Each row is where one point has got to under a steady rotation. How many steps took it there?
The counts run from 0 to 972.
[167 128 153  79 131  90 128 142 151  62 139 126 137 122 153 146 149 127
 146 135 133 132 102 168 165  71 122 131 115 118  94 148  77 107 161 105
 153 129  84 128 137  83 125 161 115 150  66  83 119 122 139 104 154 119
 120 149 113 105 141 146 136  94  77 118 165]
573
[173 136 140 109 163 110 153 119 186 123 150 151 136 126 160 123 147 115
 165 124 145 126 120 142 107 113 120 105 127 115 114 143 101 180 158  93
 119 129 102 159 139 107 119 187  95 151  71 109 102 100 149  88 148  99
 109 179 111 161  91 125 117  83 106 114 116]
371
[193 119  93 100 149 108 116 156 178  97 143 140  98 118 150 156 136 102
 162 154 156 162 107 158 125 126 164 157 148 104 102 118  88 121 122 134
 151 105  88 126 137 118 134 145 113 189  60  88 121 120 153 113 148 124
 124 167 105 135 112 144 139 101 113 130 115]
177
[187  96 135  81 155 109 104 145 158 109 132 156 103 138 164 139 144 128
 132 162 161 187 100 166 114 142 135 138 147 117 113 138  96 124 160 127
 150 117 113 125 133 122 163 193 114 180  74  98 103 108 146 108 165  98
 162 141 145 119 134 143 136  99  80 113 128]
605
[182 134 109 114 146  76 151 148 184 132 141 137 144 163 134 143 158  98
 135 178 160 172 122 131 115 118 152  97 132 118 113 133  90 156 153 125
 129 135 127 169 127  93 137 159 137 172  75 105 118  74 134 116 165 107
 106 163  96 138 111 111 101  93  97 124 118]
131
[188 133 155  84 133  89 122 117 167  96 138 140 130 148 147 123 158 133
 114 150 151 159  99 171 146 102 110 117 126 125 106 145  88 133 154 113
 130 129 100 137 117 102 133 191 118 156  53  91 111  99 122 112 149 102
 126 164 119 131 138 102 126  81  87 128 129]
207
[182 122  92 115 161 110 126 150 164  99 141 146 121 134 141 144 162  82
 142 171 150 144 125 145 125 111 157 122 134  83 112 128 101 149 141 125
 145 108 117 163 135  94 119 162 110 159  82 118 115 113 145  80 125 151
 113 160  96 160 137 168 118  65 112  79 144]
400
[187 122 120  90 146  98 134 153 147 103 150 127 128 127 156 147 156  89
 139 150 140 160 110 168 157 113 129 112 144 130 114 145  86 128 160 114
 164 121  95 147 138  80 162 151 136 152  59  86 124 119 162 122 184 109
 108 165 120 130 101 123 150  95  78 121 160]
272
[170 129 129 106 137  77 116 144 148  68 134 172 130 133 163 128 186 124
 134 148 135 156  92 178 136  81 117 127 140 122  96 146 109 120 147 122
 157 105 104 109 135  88 118 180 108 150  77  99 108 120 158 116 142 106
 107 145 130 134 136 138 107 100  75  86 153]
797
[150 122 135 118 145  90 126 137 149  97 125 180 111 132 169 151 158 127
 155 163 135 162  72 143 104 125 142 130 129 119  75 125  91 134 140 108
 154 131  78 125 174 104 140 171 110 162 105  89 127 101 172 120 155 109
 120 133  92 152 107 163  71 130  98 100 129]
886
[147 123 124  96 173 112 133 100 178 113 130 155 107 154 159 137 153  99
 123 159 167 145 118 141 113 112 130 123 103 121 101 121  65 155 143 104
 127 136 106 138 150 137 122 198 103 193  86  90 108  85 136  95 134 120
 161 155  90 175 122 153 108 105 115 130 114]
230
[138 130 129 108 169 100 112 128 161 100 128 180 119 152 135 136 160  95
 133 167 156 141  86 138 128 122 134 117 127 103 118 129 109 145 133  97
 152 100  77 128 141  91 129 191 109 155  98  98 120 101 158 105 133 128
 103 168  62 172 102 148 104  84 112 105 121]
451
[152 100 127 123 153 113 158 131 150  90 142 151 134 133 158 143 142  70
 180 165 135 138 134 115 139  96 141  96 109 140 105 148 104 152 149 113
 146 128 116 136 154 110 125 193 107 149 113  79 112 108 149 116 164 105
  97 144 106 153 134 153  81  84  93  73 137]
74
[116  94 121 125 151  93 117 124 164 105 117 173  97 163 132 171 143 100
 134 156 179 162  91 145 125 133 141 121 135 155 124 124  68 127 120 117
 150 135 119 127 168 113 165 183 126 188  92  87 115  87 163 134 143 114
 127 159 105 139 125 127 120 116  79 101 131]
903
[143 104 115 107 130 104 137 116 141 113 139 164 134 162 161 145 166  89
 146 169 154 168 120 140 114  98 115  94 117 145 103 148  75 146 157 117
 139 149 110 134 156 101 157 186 129 143  89  87 119  83 169 123 150 101
 115 163 128 153  95 116 104  97  79 104 124]
582
[180 125 126  99 142  68 147 155 169  73 139 138 116 119 155 145 154 124
 157 143 141 150 108 161 145  85 126 126 129 123  75 141  90 128 129 127
 139 135 120 134 148  97 128 160 109 154  81  67 113 115 144 100 161 103
 122 136 136 107 138 145 110 128  66 101 147]
572
[113 116 136 100 158  84 148 107 169  98 132 147 117 138 140 146 150 107
 151 128 149 131 108 155 137  81 114 115 115 153  97 138  70 142 150  93
 144 147 110 124 176 108 138 182 113 167 100  76 101  91 156 106 146  91
 139 159 126 142 107 143 128 124  60 120 141]
72
[183 122 129  94 168  94 108 141 179 117 144 123 113 132 141 141 132  98
 120 165 154 157 107 152 147 141 135 132 134 112 141 113  86 128 145 119
 149 100  84 122 121 106 148 177 122 190  56  95 114 109 126 121 170 114
 128 158  93 137 148 131 168  84 105 134 135]
479
[131 110 124 117 152  90 136 116 149  93 125 168 110 134 152 159 163 119
 133 145 136 166  86 159 130 116 128  94 132 137 113 136  84 151 151  98
 142 146 119 150 173 101 170 194 129 175  97  70 116 110 153 119 168 104
 132 128 120 150 107 140  93 122  58 100 142]
520
[141 130 129 127 135  88 136 128 172 132 141 146 109 144 165 146 149 101
 144 175 144 164  87 133 100 128 125 126 123 132  94 114  75 142 126 123
 153 117  79 105 149 103 126 187 122 191  89  95 113  72 149 120 165 107
 131 136  88 146 129 140  94 141  97  99 108]
503
[161 136 114 101 175  80 147 157 172 112 144 123 127 129 124 144 135  85
 153 171 144 115 123 130 157  90 156 132 121 112  98 120  86 126 137 114
 153 107  65 120 135  88 113 152 106 153  69  93 127 102 149 104 155 125
 101 170  80 136 113 153 117 105 103 121 130]
51
[159 145 137 119 140  99 119 162 163  77 141 152 128 126 150 143 161  71
 155 136 140 151  98 150 137  89 128  98 133 103 132 135  99 147 140 121
 164 112 110 155 129  75 132 170 130 175  79 115 124 110 132 116 170 128
  92 156  97 155 144 133 111  89 100  77 164]
350
[169 124 109 117 177  99 127 149 196 137 137 160 110 149 126 133 133  96
 143 182 167 149  91 135 113 148 161 120 144 101 126 121 126 153 127 113
 140  97 111 128 120 104 122 186 102 182  86 103 106  90 133 100 151 109
 131 156  96 160 121 144 119  90  97 104 100]
18
[148 116 117 102 167 112 152 140 169 118 153 154 147 138 149 119 139  58
 168 133 153 129 134 135 139  97 130 107 123 135 122 145  93 163 157  98
 146 123 114 143 139  97 137 179 128 157  87  99 123  99 154 101 163 100
 111 183 115 161  89 116 125  84  95 122 129]
147
[180 102 118  99 151 116 103 155 149  80 131 181 116 158 131 157 158 108
 148 170 170 174 102 151 121 124 161 137 146 106 121 136 101 118 126 130
 133 113 113 139 130  99 147 153 123 170  73 109 122 116 158 121 113 127
  93 168  97 146 119 119 116  70 112 105 138]
464
[149 112 148 110 172 100 130 111 151  81 133 155 120 124 156 139 143 123
 145 153 140 141  99 144 140 113 117  93 122 121 111 135 103 147 156  97
 138 136 108 149 163 103 136 208  92 151 100  74 109 125 151  86 156 110
 130 138 102 146 147 157 109 101  81  83 161]
11
[164 113 157 122 123 111 143 146 171  77 136 147 129 147 153 145 148 107
 194 145 150 155 124 136 112  68 137 153 119 146  83 134  78 118 134 119
 147 143  99 134 136  95 116 169 120 164  95  95 114  86 140 111 131 114
 104 158 117  99 147 145 112  97 100  98 153]
139
[178 123 127 112 168 114 121 151 175 106 150 151 121 132 133 152 136  91
 155 149 160 127 111 142 140 122 153 142 131 107 144 133  93 138 130 107
 135 118  86 154 130  89 126 164 104 169  65  97 119 105 135 114 142 132
  79 189  81 146 125 132 145  70 128 110 135]
912
[145 110 139 138 140 118 113 123 155 108 147 158 114 115 157 171 138  97
 168 151 143 138  96 127 124 139 137 129 141 118 136 126  99 141 131 113
 166 125  79 144 158  96 148 187 113 168  86 102 113 113 154 119 153 121
  87 152 100 146 147 150 114  89 101  68 154]
761
[143 127 122 144 144  98 129 138 166 129 133 135  91 129 147 179 132 114
 152 157 151 154  90 126 113 147 150 142 125 121 114 107  58 129 126 111
 160 123  78 138 173 112 147 175 127 193  78 102 116  80 147 123 167 121
 134 146  77 132 135 160 124 129 100 101 137]
328
[152 103 105 118 172 110 150 121 171 114 145 150 122 153 140 154 151 106
 147 127 173 141 145 146 115 107 132 126 133 133 108 147  72 153 148  99
 113 165 136 153 153 108 148 165 117 150  67  85 105  79 162  91 119  91
 131 190 132 127  98 126 146  91  81 112 134]
21
[162 108 141  92 184 101 122 139 183 100 130 145 117 133 140 125 140 126
 138 120 152 134 105 171 145 114 132 129 144 108 110 140 117 139 156  89
 130 126 106 128 128  97 135 192  94 162  83  89 101 108 138  68 154  88
 146 152 131 123 114 152 152 108  68 106 145]
894
[158 128 110 140 166  82 164 106 179 136 140 142 121 149 123 164 144 117
 124 163 163 137 134 125 126 127 143 111 116 140 104 121  72 167 135 108
 107 160 123 149 148 112 120 186 101 159  69  93 102  79 141  91 134 105
 122 174 101 131 136 138 117  88  83 103 128]
917
[165 111 113 115 134 104 153 114 150 104 142 161 125 150 179 132 172 103
 152 158 143 164 133 148 103  88 120 108 113 141  74 138  82 155 145 118
 128 148 130 141 159 125 130 184 125 145  93  86 103  93 169 107 146  94
 128 139 135 150 118 128  81 101  77  98 124]
583
[156 118 137  82 146 104 101 144 176  55 133 173 107 146 154 132 160 116
 144 148 162 165  87 161 136  87 129 137 131 135  97 126  94 104 118 122
 141 104 101 101 129 118 123 188 117 198  92 106 114 111 131 121 139 124
 138 143 109 144 138 133 112 111  97 116 131]
589
[169 128 119  87 150 111 137 151 190  90 134 160 121 161 136 125 167  93
 158 141 168 165 128 141 110  64 143 134 117 113  85 135  68 124 134 116
 126 131 117 142 123 112 119 149 140 177  86 119 120  81 132 103 127 127
 133 172 100 140 115 127 119  81 118 122 124]
66
[152 117 121 119 121 112 136 135 173 115 123 165 113 153 160 141 160  97
 155 149 155 185 116 134  81  95 123 128 115 126  85 118  76 142 136 124
 145 149 131 144 146 120 138 186 131 188  96 130 107  64 146  97 143 110
 154 138 118 139 142 148  86 120  93  95 122]
217
